In the data rows, zero lies at 4.5, halfway between 4 and 5.
Every row has a hidden score from 0 to 40. What is each row's score? 20 is about the middle. The score is a weighted sum of the row's numbers plus the product of two more (or one squared), each taken from its middle value.
9;4;5;4;4;4;4;3;9;5;9;8;5;7;1;6;5;1;4;1;3;5;4;3;5;4;4;6;4;3;6;8 32
3;3;3;3;4;4;4;4;5;3;4;5;3;5;3;6;5;5;5;3;3;3;5;3;5;5;4;3;4;3;4;7 20
3;6;5;9;4;3;5;6;7;6;0;9;7;9;8;2;8;6;0;6;3;4;8;6;1;9;9;6;0;3;8;5 26
5;3;3;6;4;5;4;4;4;4;5;3;3;5;5;5;3;6;4;4;3;4;6;3;6;6;4;3;4;3;3;5 20
5;6;6;4;3;6;6;4;4;4;5;4;4;0;5;3;4;5;5;5;6;5;4;6;4;4;9;4;6;6;4;3 26
3;7;8;4;4;7;6;3;7;3;6;3;4;4;5;5;0;6;5;5;4;3;5;4;5;6;5;3;5;5;3;4 20
6;4;5;7;3;4;3;2;3;3;6;3;4;5;5;5;3;5;4;5;3;3;5;3;6;6;4;3;4;4;3;5 15
8;6;4;3;4;3;3;4;4;5;1;3;3;4;5;5;3;6;4;5;4;4;6;3;5;6;4;3;4;4;3;5 14
4;4;5;5;5;3;3;3;5;6;5;4;3;5;4;6;4;6;4;4;3;4;5;3;6;5;4;4;4;3;4;5 15
6;4;5;5;4;3;4;5;6;5;5;3;5;3;6;4;3;5;5;5;5;4;4;5;4;4;5;4;8;5;4;4 17
6;4;3;4;6;4;4;3;3;3;3;6;4;6;2;6;5;3;5;2;4;4;4;3;6;4;3;5;4;2;5;8 18
8;5;3;4;5;4;3;8;5;4;5;4;5;3;5;4;4;4;5;6;6;5;3;6;4;3;5;5;6;6;4;3 24
3;3;3;4;3;4;5;5;5;3;9;3;3;5;4;5;3;5;4;4;3;3;6;3;6;6;3;4;4;3;2;5 22
4;3;5;4;4;5;3;5;4;5;6;3;3;5;4;6;4;5;5;4;3;3;6;3;6;6;3;4;3;3;3;6 21
2;3;4;4;4;4;4;3;4;4;3;6;4;6;3;6;5;3;5;2;3;3;4;4;6;5;3;4;4;2;5;6 13
7;3;3;5;4;4;6;3;4;5;5;3;4;4;6;4;3;6;5;5;5;4;4;5;4;5;5;4;5;6;3;4 17
7;4;3;6;2;4;6;3;5;3;4;3;3;4;6;5;3;6;4;5;4;4;5;4;5;6;4;3;5;5;3;5 19
4;4;6;4;5;5;4;5;4;4;6;3;4;3;6;4;3;5;5;5;5;4;4;4;4;4;4;4;5;5;3;3 14
5;4;8;5;5;3;4;9;4;5;5;6;8;7;7;3;8;5;1;7;4;9;6;6;2;5;7;8;4;6;7;3 24
5;3;5;6;5;8;7;5;4;4;5;4;5;3;5;3;5;4;5;6;7;5;2;9;3;3;1;5;6;6;5;3 24
4;3;4;4;9;5;4;4;6;4;3;9;6;8;3;6;4;0;3;1;3;6;5;2;4;5;3;6;4;5;6;8 29
4;5;3;3;6;3;3;5;4;5;7;3;3;4;5;5;3;6;5;5;4;4;5;3;5;6;4;3;4;3;3;5 23
9;5;6;6;3;5;5;5;6;3;4;4;4;3;5;4;4;5;5;5;6;4;3;6;4;9;5;4;6;6;5;3 17
5;8;6;3;3;5;3;6;4;3;4;4;5;2;5;4;4;4;6;5;7;5;2;6;3;3;5;5;7;6;5;3 18
3;3;3;5;3;3;3;4;3;3;5;4;4;5;4;6;5;5;3;4;3;3;5;3;5;5;3;3;4;3;3;5 15
6;3;3;3;3;5;5;4;5;4;3;5;3;6;3;5;5;4;5;2;4;3;5;3;5;4;3;4;4;3;5;7 15
3;4;4;4;5;3;6;3;4;7;4;5;5;3;4;3;5;3;5;6;7;5;2;7;3;2;6;5;0;6;6;3 38
4;4;3;9;4;6;3;4;4;3;0;5;6;2;5;2;0;2;6;6;7;6;2;8;2;1;7;6;7;6;7;2 15
5;4;3;4;5;0;3;4;5;3;2;7;4;6;2;6;5;1;5;1;4;4;3;4;5;3;3;6;4;3;6;8 19
5;5;3;4;3;7;5;5;3;4;6;3;5;3;5;4;3;5;5;5;6;4;5;4;5;5;4;4;5;5;4;4 23
4;4;5;4;4;3;4;4;6;7;7;2;4;4;5;5;3;6;4;5;4;3;5;4;5;5;4;3;4;4;2;4 19
3;6;4;4;4;4;6;3;3;4;5;3;4;3;5;4;3;5;5;5;5;4;4;6;5;4;5;4;5;6;4;3 23
4;3;4;4;4;7;4;6;5;6;4;5;6;2;5;3;4;3;6;5;7;5;3;7;4;2;6;5;7;7;5;3 23
5;3;6;4;3;3;4;3;3;7;6;3;3;4;5;5;3;6;4;5;4;4;5;3;5;6;4;3;4;5;3;5 18
5;4;5;6;8;4;4;4;5;4;2;5;3;6;3;6;5;3;5;2;4;4;4;3;6;5;3;4;3;2;5;7 28
3;4;5;3;5;3;3;9;3;4;4;5;5;3;4;2;5;3;6;6;7;5;2;7;3;3;6;5;7;6;7;3 19
5;4;5;4;3;4;4;4;4;4;6;3;3;5;5;5;3;6;4;5;3;3;6;4;6;6;4;3;4;4;2;5 20
4;5;9;3;3;5;8;3;6;4;6;3;4;4;5;5;3;5;5;5;5;4;5;5;5;5;4;4;5;5;4;3 13
5;4;3;4;5;6;4;4;4;3;3;6;3;6;2;6;5;3;6;2;4;4;4;3;6;5;3;5;3;3;5;6 19
6;4;4;4;5;3;4;3;4;1;6;3;4;4;5;6;4;7;4;4;3;4;6;3;6;6;4;3;4;4;3;5 21
3;5;9;4;4;4;4;6;3;5;5;4;4;3;5;4;3;9;5;5;5;5;4;6;4;3;5;4;6;6;5;3 29
3;4;5;6;3;6;6;3;4;3;6;3;4;4;5;4;3;5;5;5;5;4;4;5;5;5;5;3;5;6;3;4 20
3;7;5;4;3;4;5;4;6;3;7;3;4;4;5;4;3;6;5;6;3;4;6;4;5;5;4;3;4;5;3;4 28
6;4;8;5;4;8;4;3;4;4;2;3;3;5;3;6;5;5;5;3;3;3;5;3;6;5;3;3;4;3;3;6 14
4;6;5;5;3;4;5;8;5;4;5;7;8;9;8;3;9;7;0;7;3;9;9;5;2;6;7;8;2;5;7;3 24
4;3;5;3;3;7;7;6;4;3;5;4;5;2;5;3;4;4;5;5;6;5;3;5;4;4;5;4;6;6;5;3 16
4;4;5;4;4;5;4;3;4;3;3;6;3;6;1;6;6;2;5;2;4;4;4;3;6;5;3;5;4;2;6;7 15
4;4;4;5;6;6;4;3;9;6;2;7;5;6;1;6;5;1;5;1;3;5;4;3;6;4;3;6;4;3;7;8 22
2;5;3;3;3;4;5;4;4;3;5;4;4;5;4;4;4;6;5;4;3;3;6;3;6;6;3;3;4;4;3;5 25
3;4;4;9;6;5;6;6;3;3;5;6;8;5;6;2;7;4;3;6;5;8;4;6;3;3;7;8;5;6;6;3 25
7;5;4;3;3;4;9;3;4;4;5;3;4;3;5;4;4;5;5;6;5;4;3;4;5;4;5;4;6;5;4;4 15
3;5;5;9;9;5;4;4;3;4;3;5;6;2;5;3;4;3;6;5;6;6;2;7;3;3;6;6;7;7;6;3 19
5;5;4;8;4;4;6;4;3;5;3;6;7;3;5;2;7;3;4;6;8;7;2;7;2;2;7;7;7;7;7;3 19
4;4;3;4;5;8;4;5;4;8;6;3;3;5;5;5;3;6;5;4;3;3;6;3;6;6;3;3;4;4;3;5 21
9;5;4;4;4;6;5;8;4;4;3;6;7;4;5;3;6;3;4;6;7;7;2;7;2;1;7;7;7;7;7;3 19
3;6;4;3;3;4;4;5;5;4;6;3;4;3;5;4;3;5;5;5;6;4;4;5;4;5;5;3;5;6;4;3 21
4;5;4;4;3;4;4;3;8;4;3;6;3;6;3;5;5;3;5;2;3;4;4;3;6;5;3;4;4;3;4;6 21
5;3;6;4;3;7;3;4;7;3;4;5;3;5;3;6;5;3;5;2;3;3;5;4;6;5;3;4;4;3;4;6 18
4;6;3;3;4;7;3;6;5;9;4;6;8;4;6;3;7;3;4;6;7;7;3;7;2;2;7;8;6;7;7;3 26
4;3;7;4;5;8;4;5;4;3;2;6;3;6;2;5;5;2;5;2;4;4;4;3;6;5;3;5;4;2;9;7 11
8;6;5;4;5;3;3;3;3;5;4;5;3;5;3;6;4;4;5;3;3;4;5;4;6;5;3;4;4;3;4;6 19
4;4;4;3;5;7;7;3;3;3;4;5;3;6;3;6;4;5;5;3;3;3;5;3;6;5;3;4;4;3;3;6 19
3;0;3;3;7;3;4;3;5;3;3;8;6;7;2;9;5;0;3;1;4;6;4;3;5;1;3;6;4;4;6;8 15
6;3;3;6;2;4;4;5;9;7;5;4;4;2;5;4;4;4;6;6;6;4;3;6;4;4;5;4;6;6;5;3 24
4;5;3;4;3;3;6;3;7;3;3;5;4;7;2;6;5;4;5;3;4;9;5;4;6;5;3;4;4;3;4;6 28
7;6;7;4;4;5;3;9;3;5;3;5;6;2;5;3;4;3;6;6;7;5;2;7;3;2;6;6;7;6;7;3 19
5;4;8;4;3;7;7;3;4;5;6;4;4;4;6;5;3;6;5;5;4;2;5;4;4;5;4;3;5;5;3;4 14
4;4;6;6;4;4;3;5;4;4;6;3;3;4;5;5;3;7;4;4;3;3;5;3;5;6;4;3;4;5;3;4 15
4;5;4;4;6;3;4;3;3;3;2;6;4;6;2;6;5;2;6;2;4;4;4;3;6;4;3;5;4;2;6;7 15
4;6;2;5;5;4;4;3;4;7;4;4;5;3;5;3;4;3;6;6;7;6;2;6;3;3;6;5;7;6;5;3 18
6;6;6;6;4;4;4;3;4;9;6;6;8;8;7;3;8;5;1;7;4;9;6;5;2;5;7;8;3;6;6;3 20
4;3;4;4;4;4;7;6;5;5;4;5;5;3;5;3;5;3;6;5;7;5;2;6;3;3;6;6;7;6;6;3 20
3;3;4;4;4;5;4;3;5;3;3;6;4;5;2;6;5;3;5;2;4;4;4;3;5;0;4;4;4;2;5;7 18
7;4;4;5;3;4;3;6;3;4;4;4;5;3;5;4;4;5;6;5;6;4;3;6;4;3;5;4;6;6;4;4 21
4;6;3;7;3;4;3;3;4;4;4;5;5;3;5;3;4;3;6;5;6;5;3;6;3;3;6;5;7;6;5;3 18
7;5;4;7;4;4;4;3;4;6;5;3;4;3;5;3;5;4;5;5;6;5;3;6;4;4;5;4;5;6;4;3 22
4;5;5;6;5;4;4;3;5;4;6;3;3;5;4;6;4;6;4;4;3;4;6;3;5;6;3;3;4;0;2;5 16
5;4;3;4;6;5;5;4;3;5;4;5;3;5;4;6;4;4;4;3;4;3;5;3;6;5;3;4;4;2;4;6 16
5;4;5;7;3;5;5;5;9;6;5;6;8;5;6;3;8;4;3;7;6;8;4;7;2;3;7;8;5;7;7;3 24
5;4;5;5;9;3;4;3;3;4;2;7;4;7;1;6;6;2;5;1;4;4;4;3;6;4;3;5;4;3;6;7 18
3;3;9;3;4;4;4;4;4;5;6;4;3;5;5;5;4;5;4;4;3;3;9;4;6;6;3;3;4;3;2;6 33
3;3;3;4;6;5;3;3;0;8;5;3;3;5;5;6;4;6;4;5;3;3;6;3;5;6;4;3;4;4;3;6 17
5;4;5;5;4;4;4;4;4;7;4;5;5;2;5;3;5;4;6;6;9;5;2;7;3;3;2;9;7;6;6;3 18
5;5;5;4;7;4;3;5;4;3;2;6;3;6;2;6;5;2;5;2;4;4;4;3;6;4;3;5;4;3;6;7 20
3;3;5;3;7;3;6;4;3;4;6;3;3;6;4;5;3;5;5;4;3;1;6;3;6;6;3;3;3;3;3;5 15
3;5;4;4;5;8;3;4;4;6;5;3;3;5;4;6;4;5;5;4;3;3;6;3;6;6;4;3;3;3;3;6 22
4;3;3;5;4;3;4;4;4;4;5;3;3;5;5;6;4;6;5;4;3;3;6;3;6;6;4;3;0;3;3;5 24
4;4;3;3;3;4;3;6;5;4;6;3;4;4;5;5;2;7;4;4;3;4;6;3;5;6;4;3;4;4;2;4 24
3;5;4;3;3;4;3;3;5;3;2;6;4;6;2;6;5;3;5;2;4;4;5;3;6;4;3;5;4;3;5;6 15
3;4;4;4;3;4;3;3;4;4;3;6;3;5;2;7;5;4;5;2;4;4;5;3;6;5;3;4;4;2;4;7 19
6;4;5;3;4;5;4;6;7;9;5;6;8;6;7;3;8;4;2;7;4;8;5;6;2;4;7;8;4;6;6;3 21
3;4;6;4;4;3;3;3;6;3;2;9;4;7;1;6;5;1;5;1;4;5;4;5;5;4;3;6;4;2;6;8 21
5;4;4;3;3;4;6;7;5;4;4;6;7;3;5;2;6;3;5;6;8;7;3;2;3;2;7;7;7;7;7;3 22
4;4;3;6;3;4;4;9;5;9;3;6;6;3;5;2;9;3;5;6;7;6;2;7;2;0;7;7;7;6;7;3 31
3;4;4;4;3;4;4;3;3;4;3;6;3;6;2;6;5;3;5;2;4;4;4;3;6;5;3;4;3;2;5;6 15
5;5;9;3;4;5;4;8;3;4;5;4;3;5;4;6;4;5;4;4;3;3;5;3;6;6;3;3;4;2;3;5 22
5;4;3;4;5;3;8;5;5;4;4;5;5;2;5;2;6;3;6;5;7;6;2;7;3;2;6;6;7;7;6;2 19
3;5;3;3;4;9;4;4;4;5;6;3;4;5;5;5;4;6;4;4;4;4;6;3;6;6;3;3;4;4;3;4 23
6;4;5;5;4;7;5;5;5;5;5;4;4;3;5;4;4;5;2;5;6;4;4;5;4;4;5;4;6;5;4;3 12
4;5;4;5;3;4;3;3;3;4;6;3;3;5;5;2;3;6;4;4;3;3;6;3;6;6;4;3;4;4;3;5 16
5;5;6;4;4;6;3;5;4;4;7;3;3;4;5;5;2;6;5;5;3;3;6;4;5;6;4;3;4;4;2;4 22
6;9;5;6;3;4;4;5;5;8;4;8;9;9;8;3;9;7;0;7;3;8;9;5;2;8;8;7;0;4;7;4 30
3;3;4;6;4;4;3;5;4;3;6;3;4;4;5;5;3;7;5;5;4;4;5;3;6;6;4;3;4;4;3;4 22
6;3;3;9;3;2;4;5;3;5;0;9;7;9;8;1;8;6;0;5;2;6;9;5;1;9;9;5;0;2;8;4 27
4;4;7;5;3;4;4;5;3;4;5;4;5;3;5;3;4;4;6;5;7;5;3;6;3;3;5;5;6;6;5;3 16
7;4;3;4;7;4;6;3;4;4;3;7;4;5;2;6;5;2;5;2;3;3;4;3;6;5;3;5;4;2;5;8 22
4;3;8;5;4;3;1;4;4;4;9;3;3;5;4;6;4;6;5;4;3;3;6;3;6;5;4;3;3;4;3;5 21
6;3;4;4;5;6;3;2;4;6;3;5;3;5;2;6;5;4;5;2;3;0;5;4;9;5;3;4;4;2;5;6 17
7;4;4;4;4;3;5;3;4;3;4;5;3;5;3;6;4;4;5;3;4;3;5;3;6;6;3;4;4;3;4;6 17
5;3;4;3;3;5;3;8;3;3;6;3;4;3;6;4;4;5;5;6;6;4;4;5;4;4;5;4;5;5;4;4 21
4;4;5;4;3;7;4;4;7;4;5;3;3;6;4;6;4;6;5;4;3;3;6;3;6;6;3;3;3;3;3;5 18
4;3;4;3;7;3;4;4;4;7;4;4;3;5;4;6;4;5;5;3;3;4;5;3;5;5;3;4;3;3;4;6 17
3;4;3;4;4;5;6;8;3;3;4;6;7;3;5;0;7;3;5;6;7;6;2;7;2;2;7;7;6;7;7;2 22
4;6;3;5;6;3;3;6;3;4;5;3;5;3;5;4;3;5;5;5;5;4;4;5;4;4;5;4;6;6;4;3 20
5;5;3;4;4;9;4;3;3;3;6;3;3;5;5;5;3;6;4;5;3;3;6;3;6;6;4;3;4;4;3;4 22
7;4;4;5;4;4;7;3;5;4;6;3;3;5;5;6;4;6;4;4;3;3;6;3;6;6;4;3;4;3;3;5 19
8;4;4;4;3;5;3;6;7;3;5;4;3;5;0;6;3;5;5;4;3;3;6;3;6;6;3;3;4;3;0;6 31
4;4;5;4;8;9;4;3;4;6;3;6;4;5;2;6;5;3;5;2;3;3;4;4;6;4;3;4;4;2;5;7 19
6;3;4;5;3;4;5;3;5;4;4;5;3;5;2;6;5;4;5;3;3;4;4;3;6;6;3;4;4;2;4;6 19
5;4;5;7;4;7;4;8;4;4;5;6;8;6;7;3;8;5;2;7;5;8;5;6;2;3;7;8;4;6;6;3 24
5;4;4;3;5;4;4;4;3;3;2;7;3;6;1;6;5;2;6;2;4;4;4;3;6;4;3;5;4;3;6;7 18
3;4;4;3;4;3;5;3;4;5;4;5;3;5;3;6;4;4;2;2;3;3;5;3;6;5;3;4;4;3;4;6 10
5;3;3;5;5;5;4;6;4;3;6;3;3;6;5;5;4;6;5;3;3;3;6;3;6;5;3;3;3;4;2;5 23
4;9;4;6;5;6;4;5;4;5;6;6;8;7;8;3;8;6;1;7;7;9;6;6;2;4;8;8;3;6;6;2 29
4;3;4;4;4;3;5;7;4;4;5;4;5;3;5;4;3;4;6;6;6;5;3;6;4;4;5;4;6;6;5;3 22
6;4;3;3;4;6;5;3;4;5;6;3;3;5;5;5;3;5;4;5;4;3;6;3;6;6;3;3;4;4;3;5 17
5;6;3;5;4;3;5;3;4;0;6;3;4;4;5;5;3;6;5;5;4;4;5;4;5;5;4;3;4;5;3;4 28
5;4;7;4;5;6;8;3;6;5;5;4;5;2;5;4;4;5;5;5;6;4;3;6;4;4;5;5;6;6;5;3 16
3;5;3;5;4;9;6;4;6;7;4;5;6;3;5;3;5;2;6;6;8;6;2;7;3;2;6;6;7;6;7;3 20
4;4;4;3;3;4;4;3;3;3;3;7;4;6;2;6;5;2;5;2;4;4;5;4;6;4;3;5;4;2;6;9 21
3;4;4;6;5;3;4;3;3;6;6;3;4;4;5;4;3;5;5;5;5;4;4;4;5;4;4;4;5;5;3;3 16
3;3;4;4;3;5;5;4;5;4;5;4;3;5;4;6;4;5;5;4;3;3;5;3;6;6;3;4;3;3;3;6 21
6;4;3;4;4;4;5;3;6;6;6;3;4;4;5;4;4;5;5;6;5;5;4;5;0;5;5;4;5;5;4;3 14
8;6;8;3;3;3;7;5;5;9;1;8;8;9;8;2;8;7;0;6;2;7;9;5;1;8;9;6;1;3;7;4 22
3;7;4;3;4;3;3;4;5;7;6;2;4;4;5;5;3;7;5;5;4;3;5;3;3;6;4;3;4;4;3;5 24
4;3;4;5;4;4;3;4;4;8;4;5;6;2;5;2;5;3;6;6;7;4;3;6;2;2;6;5;7;7;6;3 16
7;3;3;3;4;4;5;4;4;3;4;6;3;6;3;6;4;4;5;3;3;4;5;3;5;5;3;4;4;3;4;6 18
3;3;4;4;4;3;5;4;6;4;3;5;3;5;3;2;5;4;5;2;3;4;5;4;6;4;3;5;4;2;4;6 22
9;4;3;3;4;4;5;4;3;4;3;5;3;5;2;6;5;3;0;2;4;3;5;4;6;5;3;4;3;2;4;6 10
4;4;4;4;4;5;3;4;7;0;2;6;4;5;2;6;5;3;5;1;4;4;4;3;6;5;3;4;4;3;5;6 14
3;4;6;3;6;3;7;4;6;8;4;4;6;2;5;3;4;3;6;6;7;5;3;7;3;2;6;6;6;7;6;3 19
5;4;5;5;5;0;4;3;8;4;3;5;4;5;3;6;4;4;5;3;3;3;5;4;6;5;3;4;4;3;4;6 18
3;9;3;4;3;6;3;3;4;5;4;4;5;2;4;3;5;3;6;6;7;5;3;6;3;2;6;5;7;6;5;3 25
5;4;3;5;6;7;4;4;5;5;4;4;3;5;4;6;4;5;5;3;3;3;5;3;6;6;3;3;4;2;3;5 16
3;4;2;5;3;5;8;4;9;4;5;3;4;3;5;4;3;5;5;5;5;4;4;5;5;4;5;4;6;5;4;4 21
7;7;3;5;6;4;3;4;4;5;6;3;4;3;5;4;3;6;5;5;4;4;5;5;5;5;5;4;5;6;4;4 26
4;4;4;6;3;4;8;4;9;7;6;6;9;7;7;3;8;6;1;7;4;8;6;5;2;4;7;8;4;6;6;2 21
6;5;4;6;6;3;4;3;4;3;7;3;4;5;5;5;3;6;4;5;3;4;6;3;5;5;4;3;4;4;3;5 20
3;4;4;5;6;5;7;3;6;5;6;3;3;4;5;5;3;6;5;5;3;9;6;4;5;6;4;3;4;4;3;4 32
6;6;7;7;5;8;4;4;4;7;4;6;8;5;6;3;8;4;3;7;6;8;4;7;2;3;7;8;5;7;7;2 19
3;4;3;3;4;7;4;5;9;4;2;6;4;6;2;6;5;3;7;2;4;4;4;4;6;5;3;4;4;2;6;7 23
4;7;4;5;4;4;5;5;4;3;4;4;4;3;5;4;3;7;5;6;6;4;3;6;4;4;5;4;5;6;4;3 39
3;3;4;7;4;4;4;4;4;3;6;3;5;3;5;4;3;5;5;6;5;4;4;5;4;4;5;4;5;5;4;3 20
4;4;4;3;4;5;7;4;5;7;4;5;6;3;4;3;6;3;5;6;7;6;1;7;2;1;6;7;7;6;7;3 18
5;0;3;4;3;3;3;4;4;3;2;6;4;6;2;6;5;2;6;2;4;4;4;3;6;4;3;5;4;2;6;7 16
3;4;3;7;3;5;3;4;9;6;6;3;4;4;5;4;3;6;5;5;9;4;5;3;5;5;4;3;4;5;3;4 24
4;4;6;3;9;5;3;3;3;5;2;7;4;6;1;6;5;2;5;2;4;4;4;4;6;4;3;5;4;3;6;8 18
5;4;5;7;3;4;7;3;4;7;5;7;7;5;6;3;8;4;4;6;6;8;4;7;2;3;7;7;6;7;7;3 25
4;3;4;4;6;4;3;4;3;6;4;4;3;5;3;6;4;5;5;4;3;4;6;3;6;5;3;4;3;3;3;6 22
3;4;3;6;6;5;4;5;3;4;6;3;4;4;5;5;3;6;4;5;4;4;6;9;5;6;4;3;4;5;3;5 37
3;4;5;4;5;5;4;6;3;4;5;3;4;3;5;4;3;5;5;6;2;4;4;5;4;4;5;4;5;5;3;4 21
3;5;4;3;4;3;4;5;4;4;5;4;3;5;4;6;4;5;5;4;3;4;6;3;6;5;3;0;4;3;3;5 23
4;6;4;6;4;4;5;3;3;4;4;5;6;3;5;3;5;2;6;6;7;6;1;7;2;2;6;6;7;7;7;2 14
3;6;5;4;4;3;4;3;3;3;5;4;3;5;4;6;4;5;5;3;3;4;6;3;6;6;3;3;4;3;3;6 19
3;5;6;3;5;4;4;5;5;6;6;3;4;3;5;4;3;5;5;6;5;4;4;5;4;5;5;3;5;5;3;4 21
3;5;3;4;9;4;4;4;3;4;2;6;4;6;2;6;6;2;5;2;3;4;4;3;5;4;3;5;5;2;6;7 13
3;5;7;6;4;7;3;9;4;3;6;6;8;6;8;3;8;5;0;7;5;8;6;5;2;5;7;8;3;7;7;3 20
3;3;6;4;4;3;3;4;4;4;5;4;3;6;4;6;4;6;5;3;3;3;5;3;6;6;3;3;3;3;3;5 15
3;4;7;5;6;6;5;3;4;5;6;3;4;4;5;5;3;6;5;5;4;3;5;0;5;6;4;3;4;5;3;4 13
8;4;9;5;9;3;5;4;4;9;4;5;6;3;5;3;5;4;6;6;7;5;1;7;1;2;6;6;7;6;6;3 13
4;4;7;3;4;9;5;6;4;5;5;4;4;3;5;3;4;4;5;5;6;4;4;5;4;4;6;4;6;6;5;3 17
4;3;4;4;5;4;7;4;4;5;7;2;3;4;5;5;3;6;4;5;3;4;6;3;5;6;4;3;4;4;2;4 20
4;9;4;4;3;4;6;5;5;4;5;3;4;3;5;4;3;5;5;6;5;4;4;5;5;5;5;3;5;5;4;4 25
3;6;7;4;4;3;9;4;4;3;4;5;5;3;5;2;5;3;6;5;7;5;2;7;0;2;6;6;6;6;6;3 13
3;4;7;5;3;4;4;5;4;4;5;3;4;4;5;4;3;6;4;5;4;3;5;5;5;5;4;3;4;5;3;4 17
4;3;4;3;3;4;5;5;4;4;5;4;3;5;4;6;3;6;4;4;3;4;6;3;6;6;3;3;4;4;2;5 20
4;7;4;6;2;3;7;3;5;5;4;0;7;4;6;2;7;3;4;6;6;7;3;7;2;2;6;8;5;7;7;0 2
3;3;4;5;4;4;7;3;8;3;4;4;3;5;4;6;4;6;4;4;3;3;6;3;6;6;3;3;3;3;3;6 20
5;4;4;9;7;4;4;5;6;4;6;3;4;4;5;5;3;6;4;5;4;3;5;3;2;5;5;3;4;4;3;4 20
3;5;4;5;4;5;3;4;3;5;5;3;3;5;4;6;4;5;5;3;3;4;6;3;6;6;4;3;3;3;3;6 24
3;0;3;4;3;4;4;7;6;6;4;5;6;2;5;3;6;3;6;5;7;6;3;7;2;2;7;7;6;6;7;3 20
3;3;4;5;3;8;3;4;7;3;2;8;4;6;2;6;6;2;5;1;4;4;4;4;6;4;3;5;4;3;9;7 15
8;5;5;5;4;4;4;4;5;4;6;3;3;3;5;5;3;6;5;5;3;4;5;4;6;6;4;3;4;4;3;4 22
6;4;5;4;4;5;4;4;3;3;3;5;3;6;3;6;4;5;5;2;3;3;5;4;6;5;3;5;4;2;4;6 14
3;4;4;4;4;3;5;5;4;4;6;3;4;4;5;4;4;6;5;5;4;3;5;4;4;5;4;3;4;5;3;4 20
9;5;3;4;7;4;5;6;6;7;4;4;5;0;5;3;5;3;6;6;6;5;3;0;3;3;7;5;6;6;5;3 38
5;3;4;4;7;9;4;4;4;6;3;5;3;6;2;6;5;3;5;2;3;4;5;3;6;5;1;4;4;2;4;6 15
4;6;4;4;8;6;3;3;9;4;2;8;5;6;2;6;5;1;4;1;4;5;4;4;6;4;3;6;4;4;6;8 22
3;6;5;4;4;4;3;6;3;3;5;4;6;3;5;4;3;5;6;6;6;4;3;6;4;4;5;4;6;7;4;4 34
2;4;6;6;4;3;5;5;3;6;4;6;7;4;6;3;7;7;0;6;7;8;7;7;2;3;7;8;6;7;7;2 18
3;3;6;3;4;5;6;4;5;8;3;5;6;2;5;2;6;3;6;5;7;6;1;8;3;1;6;7;7;6;7;3 14
4;4;3;4;4;6;3;8;4;4;5;4;5;3;5;3;4;4;5;5;6;5;3;6;3;3;6;5;6;6;4;3 22
7;5;3;7;3;3;3;6;5;4;4;5;6;2;5;3;6;3;6;6;7;6;2;7;3;2;6;6;7;7;6;3 24
3;5;4;3;4;5;8;8;4;4;6;6;9;7;8;3;9;5;1;7;4;9;7;6;2;5;7;8;3;6;6;3 26
3;3;5;6;6;4;4;4;3;5;6;3;3;5;5;6;3;6;5;4;3;4;7;3;6;5;3;3;4;4;2;4 22
3;6;4;3;4;3;5;4;3;4;7;2;3;4;5;5;3;6;4;5;4;4;6;4;5;6;4;3;4;4;3;4 19
